In the rows, zero is written as 128.
One turn sends every row of this set to another row. A few are shown first. Where does it send the rows asked after them?
Q314: [125 129 106 100 135 138 144 102 191 135 142 134 153 140  99  95 153 112
 153 123 107 129 130 103 142 136 107 118 149 146 107 129 160 122 139 121
  81 141  94 153 138 129 151 131 113 117]
Q572: [114 121 126 115 148 148 153 127 183 126 136 144 163 135 102  90 141 113
 132  94  92 124 133 104 127 134  84 123 147 136 121 147 174 129 161 125
  64 167  66 139 153 117 113 110 132 127]
Q751: [120 135 109  99 141 139 144 101 189 126 146 139 148 141  87 111 141 113
 146 118 120 132 128 101 140 133 112 114 149 145 105 132 156 120 134 117
  70 147 100 155 143 130 139 132 105 114]
Q885: [162 148 158 132 144 148 141 104 136 128 139 135 200 114 145 162 120 131
 133  93  86 116 146 112 114 138 125 139 100 142 155 156 166 111 127 131
 119 136 130 144 172 141 104 128 150 135]
Q98: [159 126 151 114 151 140 140 124 146 108 115 131 193 133 125 167 129 130
 129 103 109 133 138 101 128 118 151 145  67 148 163 168 167 122 122 136
 108 130 124 138 151 125 106 134 157 124]
Q338: [115 133 115  97 146 138 157 111 184 130 141 136 157 141  92 105 145 115
 153 124 120 127 128 103 137 135  97 107 147 150 109 129 152 124 140 126
  74 142  93 155 149 121 138 127 105 118]
Q730: [155 136 139 117 121 161 171 128 131 109 122 120 208 139 144 127 120 125
 131  90 114 135 125  91 119 167 155 131 115 123 155 147 157 119 131 140
 135 139 116 172 141 125 118 139 147 135]
Q695: [128 124 114 118 142 148 140 116 186 130 140 134 168 136  97  82 150 107
 131  95  84 126 132 102 139 129  94 130 152 136 114 145 174 128 156 120
  71 163  66 145 144 126 122 113 137 126]
Q221: [147 128  98  98 149 123 119  93 186 139 149 137 149 138 106 106 174 122
 146 104 111 112 122 109 120 140  93 129 145 141 130 151 160 121 153 127
  86 133  78 135 138 155 130 116 128 131]
Q240: [157 147 153 123 141 149 146 109 152 124 144 123 194 119 154 154 126 137
 127 113  80 110 143 102 111 139 138 150 101 125 145 164 164 122 123 123
 129 142 116 143 156 148  89 129 159 131]
Q336: [104 130 104 101 131 135 126  98 179 125 143 140 164 142  98 109 166 107
 113  84 131 136 117  79 126 144 110 106 160 145 141 149 164 123 150 125
 102 147  85 155 115 141 116 111 130 137]
Q910: [160 144 151 121 134 164 148 112 149 130 135 127 188 112 143 177 127 132
 132  98  85 121 148 102 119 142 130 142  92 136 153 155 172 111 126 127
 123 142 132 146 159 141  97 130 155 132]
Q542: [164 129 142 128 171 141 171 128 159  91 130 136 193 129 143 118 128 133
 128  92  94 123 139  97 111 151 148 144  98 123 149 138 177 114 133 134
 132 155 130 160 153 124  92 121 157 132]
Q782: [148 153 130 122 134 165 153 118 128 113 136 105 197 132 108 156 118 136
 129 107 118 132 141  91 143 137 140 133  77 131 143 147 155 113 139 133
 132 125 127 175 161 121 105 131 143 107]
Q736: [166 152 158 117 137 149 150 118 140 127 131 126 187 128 139 160 129 135
 133  98  82 122 148 111 108 139 135 147  93 132 149 169 171 111 120 127
 120 139 133 147 160 144  97 121 152 141]
Q964: [118 130 107  99 127 143 149 109 181 136 135 142 157 144  89  95 142 117
 142 123 116 127 129 105 137 139 103 111 142 149 108 134 152 115 138 122
  71 143  89 156 145 125 144 132 106 122]
Q546: [153 126 147 130 158 137 132 110 137 108 125 138 206 122 130 166 120 131
 129  99 116 127 137 102 135 121 140 137  73 155 165 155 160 121 133 139
 111 125 123 141 164 120 115 140 151 115]
Q502: [138 134 104  98 150 125 118  91 184 134 153 146 137 136 105 119 163 126
 142  98 118 112 123 107 111 144  97 126 146 136 128 157 163 117 150 121
  84 142  89 135 142 160 120 116 121 132]
Q120: [ 83 109 123 104 129 138 124 111 182 133 131 151 160 138 114 116 152 119
 122 110 118 129 126  91 137 127  95 118 124 147 139 162 166 139 159 127
  76 144  65 125 130 118 129 126 138 115]
Q822: [163 124 139 119 155 154 144 120 153 108 123 124 196 118 119 178 127 127
 129 100 113 134 135  93 140 121 144 137  69 152 162 151 163 119 129 136
 111 133 125 145 157 122 102 137 155 116]
Q237: [122 124 116 119 144 151 141 119 183 120 140 144 159 137  91  90 137 109
 129  83  95 129 131 101 131 135 100 127 154 131 117 148 176 126 158 117
  61 173  72 146 149 125 114 114 130 124]
Q953: [ 92 112 111 105 127 135 114 105 181 131 130 155 159 142 101 105 154 123
 113 114 120 126 127  92 137 125 102 122 116 149 134 162 162 129 158 123
  78 141  66 129 130 124 128 124 136 116]
Q306: [168 118 144 116 152 141 145 120 155 105 123 127 205 126 136 163 122 128
 135 114 111 126 126  98 134 124 156 146  82 144 157 160 153 133 122 138
 105 132 107 138 151 127 110 152 157 117]
Q348: [ 91 109 117 108 125 139 112 105 185 128 134 156 150 138 109 118 146 117
 121 101 116 132 127  90 138 128 110 127 126 140 134 163 173 136 157 117
  73 151  72 127 126 125 130 131 139 111]
Q458: [108 125 103  99 136 129 135 102 182 129 132 149 165 145 102  93 173 113
 113  93 127 131 121  84 119 147 103 102 150 155 141 141 162 112 149 129
 103 143  86 153 120 137 120 108 127 147]
Q685: [153 141 151 125 156 148 167 134 140  99 122 132 190 138 126 123 128 133
 122  83  93 134 150 100 114 142 143 141  86 126 150 151 184 107 134 132
 129 150 139 164 155 118  92 109 154 134]
Q599: [ 99 109 110 109 127 137 114 105 186 131 134 147 156 141 111  99 157 119
 125 108 108 129 128  94 143 129 104 131 123 139 131 157 172 135 162 121
  83 141  65 130 125 122 140 127 143 109]
Q33: [158 140 143 111 125 153 165 133 123 109 113 121 201 146 124 141 128 124
 131  83 120 144 131  95 120 154 152 130  99 135 161 153 163 110 125 142
 129 130 133 172 144 123 118 128 144 140]
Q288: [164 132 133 118 126 168 165 131 130 110 117 122 196 130 129 148 124 126
 136  75 119 139 130  95 124 164 141 130  97 130 165 142 167 106 141 143
 130 138 127 171 152 121 116 132 147 132]
Q279: [131 133 112  95 155 121 130  97 185 140 152 142 143 136 112 121 167 129
 147 111 119 108 123 109 109 142  83 119 142 144 131 152 156 121 149 128
  86 133  84 132 147 152 120 112 118 134]
Q387: [110 124 102 103 136 131 128  98 187 131 139 137 169 141 106  96 179 106
 119  94 117 134 121  81 132 139 105 111 156 151 139 142 167 123 150 127
 106 141  83 150 111 137 127 110 138 136]
Q27: [145 128 105  97 147 125 124  96 186 141 143 149 149 136 102 114 165 125
 139 109 112 109 122 112 113 137  89 121 140 152 128 154 155 114 144 126
  75 139  80 131 147 155 122 116 118 139]
Q590: [138 153 143 132 137 151 148 110 118 112 135 120 206 132 118 146 109 135
 131 110 119 130 143  99 141 135 139 129  84 140 143 146 152 114 135 134
 127 121 130 172 169 115 121 136 136 108]
Q883: [114 125 121 117 137 148 142 119 184 131 135 149 166 136  97  84 144 114
 118  97  86 122 136 101 128 131  89 124 145 141 116 149 173 119 155 118
  68 169  69 141 148 126 111 109 133 134]
Q375: [ 99 129 112  98 138 134 138 105 174 132 140 139 169 142 108 105 173 112
 117  90 130 130 117  82 120 147  93 102 155 150 145 147 161 124 156 133
 105 139  78 149 120 136 115 105 129 142]
Q382: [142 148 130 119 147 145 155 115 136 100 138 109 200 139 119 134 120 140
 130 127 124 126 135  89 140 135 156 137  82 126 137 149 147 123 131 132
 137 122 120 173 153 121 108 138 142 104]
Q726: [154 137 142 128 134 150 159 120 122 110 121 133 211 132 135 139 120 124
 131  75 122 138 133  97 122 159 141 122 107 142 166 138 162 107 136 144
 133 131 135 172 156 118 125 131 141 136]
Q480: [154 136 141 129 159 157 163 125 151 102 130 134 181 122 133 137 127 138
 127  84  95 128 152  97 120 151 134 141  82 125 152 138 186 103 144 131
 135 151 141 162 159 119  93 114 156 125]
Q399: [144 156 144 115 135 150 154 122 127 112 128 111 193 144 108 147 118 135
 131 118 113 134 145 100 138 126 151 136  73 133 138 158 156 116 124 130
 124 122 133 169 158 120 112 131 139 112]
Q703: [148 140 151 143 163 145 157 119 138 102 132 141 201 121 137 128 119 132
 121  78  93 127 150 101 117 145 131 136  95 134 153 139 183 106 142 133
 130 148 138 161 167 117  98 113 153 131]

Q885 turns into Q703
Q306 turns into Q240
Now find these:
Q279 turns into Q572
Q221 turns into Q695
Q27 turns into Q883
Q288 turns into Q782
Q237 turns into Q336
Q399 turns into Q98

One turn sends every row of this set to another row. A few are shown first. Where does it send the rows asked after them?
Q705: [145 150 152 132 132 140 154 157 122 120 160 135 118 138 118]
Q41: [ 96  95 147 141 144 127 132 134 152 116 123 133 124 140 111]
Q383: [122 135 163 110 127 120 128 139 145 149 120 117  93 168 103]
Q230: [111 119 178 153 122 102 109 134 148 128 136 141  99 121 107]
Q950: [129 157 120 131 110 120 128 161 134  98 121 127 127 123 109]
Q131: [136 146 161 111 118 118 141 103 128 110 126 150 117 145 128]
Q54: [123 155 136 133 104 118  99 160 153 127 134 140 123 159 112]
Q323: [115 151 146 143 153 123 158 119 120 119 156 138 126 152  92]
Q937: [126 143 154 152 146  97 120 181 125 133 129 143 106 124  92]
Q839: [147 165 154 135 117 141 150 150 132 111  98 143 107 144 111]
Q560: [ 94 138 155 128 123 113  90 147 159 126 144 139 101 127 113]
Q611: [139 145 119 113 122 103 136 134 143 117 100 129 122 153  95]
Q609: [115 178 155 120 132 115 125 157 130 114 107 178 112 146 112]
Q422: [108 144 145 142 124 124 157 124 151 131 111 129 111 146 150]
Q777: [105 136 161 114 126  80 113 151 147 127 119 116 130 130 106]
Q716: [113 183 138 127 144 133 138 145 165 129 104 136 120 119 111]
Q339: [150 109 163 132 150 115 120 132 137 127 148 125 108 131 112]
Q677: [ 97 145 145 150 128 137 130 152 144 130 135 131 121 121  71]
Q593: [112 159 149 128 186 116 135 134 150 130 150 137 107 134 106]
Q319: [112 142 142 102 145 110 131 137 139  92 148 161 111 112 115]
Q425: [140 140 158 135 176 101 155 150 143 130 120 156 134 142 107]
Q198: [134 128 185 129 144 113 142 118 151 127  95 139 113 145 117]
Q948: [107 129 173 133 139  87 140 116 146 144 105 129 113 144  98]
Q447: [102 148 164 143 136 101 140 133 135 141 148 175  93 147 109]
Q888: [126 148 139 139 123 122 107 167 147  95 120 150 108 110 100]
Q472: [145 147 148 127 138 143 144 147 146 133 101 133 118 174 110]
Q750: [103 145 137 127 166 129 138 144 134  96 143 156 129 158 126]
Q544: [ 96 166 141 148 151 100 149 148 125 120 152 137 107 135 132]

Q750 turns into Q544
Q677 turns into Q41
Q948 turns into Q472
Now find these:
Q447 turns into Q425
Q777 turns into Q383
Q230 turns into Q198
Q131 turns into Q609

One turn sends every row of this set to another row. A few are shown first. Where does it send the rows asked after them?
Q795: [128 141 132 116 145  97 118 158 125 145 135 141 126]
Q922: [132 150 141 135 102 132 144 128 126 134 122 130 164]
Q864: [119 148 149 128 132 102 110 148 150 115 132 151 127]
Q717: [148 119 131 129 149 146 141  95 128 113 124 133 125]
Q881: [136 142 105 103 118 112 150 137 128 112 136 116 108]
Q226: [118 100 118 140 133 119  93 118 118 125 135 127 127]
Q190: [137 140 147 146 115 124 152 137 119 132 132 130 167]
Q849: [122 133 136 130 132 105 109 171 138 125 121 143 109]
Q569: [118  97 113 143 106 117 116 126 115 123 147 134 137]
Q919: [142 117 141 129 141 142 128  92 138 118 130 144 123]
Q755: [115 139 115 125 134 132 128 137 148 144  97 122  96]
Q776: [144 119 124 135 150 152 140 110 137 109 132 149 120]
Q704: [149 134 142 139 151 149 150 105 138 119 119 127 120]
Q745: [124  97 124 138 118 122 102 133 126 131 154 111 137]
Q227: [111  94 117 123 121 121 103 124 121 128 139 116 142]
Q256: [135 139 132 147 103 117 149 150 111 132 130 126 158]
Q75: [147 132 128 108 112 121 144 147 132 105 100 109 116]
Q394: [128 132 133 138 110 129 157 145 126 132 120 140 171]
Q746: [117  92 116 148 123 122 105 127 118 128 136 122 142]
Q76: [142 134 144 147 109 130 162 131 133 143 135 128 154]
Q571: [125 123 114 138 126 132 128 141 170 146 105 114 116]
Q335: [ 99 109 130 112 132 137 119 136 149 135 108 115 104]
Q278: [103 133 140 114 121 112 129 170 128 136 122 153 131]
Q476: [143 116 142 124 158 148 148 111 141 109 133 135 126]
Q433: [128 154 135 110 117 114 146 152 127 116 123 107 102]
Q104: [137 130 140  98 130 133 164 152 134 115 122 124 106]
Q540: [ 90 132 122 145 143 132 130 135 153 125 110 119 108]

Q849 turns into Q755
Q256 turns into Q226
Q76 turns into Q569
Now find these:
Q881 turns into Q864
Q776 turns into Q922
Q476 turns into Q394
Q104 turns into Q278
Q190 turns into Q746
Q540 turns into Q75

One turn sends every row of this set to another row. A few are shown first. Where does it send the rows asked after them?
Q655: [154 137 112 108 110  97 135 115 109 150 115 132 138 129 107 135 112]
Q466: [148  92  83 129 148 151 142 115 133 124 129 125 139 125 104 137 137]
Q269: [143  94 135 129 118 133 139 165 140 128 127 125 134 111 148 132 134]
Q485: [157 116 125 137 122 100 129 103 131 131 145 119 133 118  88 139 121]
Q461: [128 101 136 116 109 129 150 164 134 122 129 122 144 126 151 143 144]
Q178: [123 147  99 153 107 141 147 149 118 116 136 136 144 105  97 141 108]
Q153: [135 115 148 115 166 137 151 110 126 104 136 135 136 121 115 144 134]
Q362: [154 138 114 108 110  95 133 115 109 150 117 130 137 131 108 134 113]
Q858: [ 88 110 112 127  98 142 131 144 129 122 147 127 131 128 103 129 128]
Q36: [112 159 122 141 103 131 139 153 117 118 157 123 138 124 103 134 122]
Q90: [148 150 115  89 132 109 146 131 128 135 132 117 156 115 144 133 127]
Q71: [133 116 122 132 117 109 150  87 138 119 127 135 147 116  95 151 114]
Q672: [133 111 114 112 144 138 130 120 131 126 158 107 130 149 111 126 157]
Q61: [151 125 119 146 117 101 142  96 125 134 132 124 140 129  90 140 142]
Q369: [135 115 141 123 163 140 160 107 124 105 123 141 141 123 114 146 142]
Q295: [130 100 138 115 111 146 148 104 116 133 106 148 141 114 140 142 112]
Q929: [111 103 103 143 105 144 121 149 130 132 143 127 121 115  96 121 125]
Q420: [165 109 118 122 164 130 146 128 111 114 135 122 138 124 102 153 143]
Q741: [160 109 120 124 105 129 135 125  92 155 118 123 136 136 129 141 148]
Q86: [116 112 106 124 142 152 155  99 137 119 126 131 143 143 115 130 160]
Q796: [159 117 126 120 160 127 146 127 108 117 139 118 138 135 105 150 156]
Q395: [158 144 121 110 143 119 139 125 140 140 123 130 146  95 145 116 118]
Q467: [ 94 105  97 137  98 148 139 140 130 123 131 136 136 119 100 134 125]
Q747: [134 142 133 112 115 105 139  99 125 144 109 147 135 122 117 123 107]
Q765: [120 148 120 148 112 137 132 150 126 117 153 132 131 103 101 129 101]
Q701: [110 148 108 135 165 149 154 145 126 121 127 141 137 134 114 141 128]
Q8: [113 142 117 127 168 146 144 151 130 118 143 135 131 129 114 139 112]
Q930: [134 139 134 111 115 105 137 100 126 144 110 147 134 119 117 124 104]
Q426: [113 160 115 160 104 140 148 142 119 120 135 139 140 117 103 130 131]
Q519: [127  94 115 108 152 149 132 112 147 113 152 122 131 122 113 130 119]
Q283: [130 130 105 114 103 156 115 142 118 127 149 122 140 108 142 140 101]
Q676: [150 155 122 115 138 117 148 121 135 143 116 131 149 109 147 116 140]
Q610: [103 112 102 148  99 143 130 144 125 135 136 129 126 128  98 121 146]
Q188: [136 131  95 144 106 167 124 130 119 136 120 140 141 101 142 131 117]
Q911: [130 139  97 137 168 146 144 156 122 125 133 133 133 128 106 143 119]
Q391: [122 149 110 133 165 140 142 156 119 126 144 126 131 142 111 138 134]
Q902: [153 145  99 100 132 115 155 127 127 135 115 126 162 106 141 138 124]
Q88: [135  92 120 123 111 135 155 162 134 122 115 130 147 113 148 148 133]
Q110: [125 126 140 123 114 101 145  89 137 119 143 126 143 129  99 145 126]
Q258: [168  97 124 115 112 129 122 133  98 149 131 118 129 122 127 141 122]
Q183: [139 102 130 138 113 135 150 159 134 132 114 131 139 121 149 133 154]
Q312: [121 110 158 104 109 137 139 107 115 135 125 136 135 128 144 136 124]
Q689: [119 146  98 129  93 157 135 131 108 134 128 130 150 129 145 141 141]
Q421: [122 147 125 127 102 153 113 136 119 137 150 123 132 123 149 120 134]

Q258 turns into Q312
Q110 turns into Q61
Now find these:
Q461 turns into Q183
Q701 turns into Q911
Q36 turns into Q426
Q153 turns into Q796
Q90 turns into Q676
Q930 turns into Q362
Q467 turns into Q929
Q672 turns into Q86
Q283 turns into Q421

One turn sends every row of this set to another row. A few are shown first. Where does it send the rows asked after them?
Q567: [111 112 140 128 143 103 160 122 112  93  99 140 108 106 169  86 115 120
 110]
Q413: [113 105 139 139 149 132 151 137 125 116 103 166 121 135 135  89 107 105
  80]
Q838: [127 102 124 137 141 107 133  97 135 129 127 144 104 120 138 105  81  97
  98]
Q168: [115 113 134 124 180 104 142 141 135 136 108 156 118 135 155  75 123 112
 102]
Q644: [116 122 126 144 140 110 122 135 118 100 151 119 100 133 170 127 128 129
 135]
Q360: [127 140 146 120 156 135 152 143 120 124 146 133 100 119 142 117 117 180
 128]
Q688: [111 118 155 103 152 121 164 122 108 127 161 160 124 129 136 121  91 122
 133]
Q359: [ 82 113 148 117 150 103 154 114 132 111 151 124 128 120 153 124  99 107
 125]
Q122: [151 113 128 126 142 109 143 100 132 130 129 163  94 106 143 102  78 120
 105]
Q224: [112 126 159 121 131 143 138 151 130 131 109 136 130 131 138  99  85 150
  81]
Q78: [109 111 136 131 150 127 112 157 132 126 114 133 136 156 154 105  97 115
  89]
Q118: [133 112 123 118 168  98 135  97 123 139 130 138 104 117 137  87  88 117
 121]
Q808: [119 116 121 141 145 124 130 139 113  89 146 125 103 136 166 136 122 133
 132]
Q809: [123 128 148 140 128 115 125 148 146 150 159 148 102 141 158 132 125 134
 104]
Q932: [128 118 139 122 150 108 145  96 144 151 126 141 104 107 128  92  81 128
  97]
Q834: [128 114 117 134 161 112 138  95 140 110 117 132 102 101 138  91  82 118
 105]
Q728: [143 124 141 116 128 112 130 151 114 102 116 149 111 121 192 112  94 139
 111]
Q648: [118 124 137 152 127 153 141 146 146 104 140 145 106 127 141 142 109 144
  91]
Q605: [116 131 144 118 143 130 140 143 115  93 102 118 120 110 162  94  91 159
 108]
Q286: [115 135 136 115 189 123 155 134 167 112 147 155 120 103 148 109  98 136
 115]
Q244: [132 115 147 122 140  92 154 136 131 130 112 172 103 117 180  94 119 115
  99]
Q684: [ 93 126 132 138 169 127 128 146 147 127 142 107 116 140 141 118 128 146
 115]
Q943: [101 135 133 143 171 135 125 146 151 130 144 116 113 136 130 107 126 150
 110]
Q443: [122 128 136 156 128 158 137 141 133  95 143 143 104 126 132 129 108 144
 100]
Q516: [109 119 158 119 144 124 172 127 110 126 101 153 114 115 134  77 106 139
  99]
Q805: [132 121 141 107 158 100 117 159 120 141 122 141 123 146 180 100 105 133
 116]
Q356: [129 141 150 124 138 129 147 136 109 124 152 135  96 117 145 114 117 173
 134]
Q182: [100 125 154 122 142 109 157 126 172 120 150 152 118 104 162 131  96 119
  98]
Q981: [126 117 129 123 171 140 152 132 130  91 153 174 121 122 140 123  88 113
 122]
Q29: [124 122 152 128 127 115 137 149 133 151 158 148 104 145 159 141 122 141
 111]

Q981 turns into Q182
Q805 turns into Q605
Q122 turns into Q932
Now find these:
Q516 turns into Q168
Q356 turns into Q943
Q648 turns into Q29

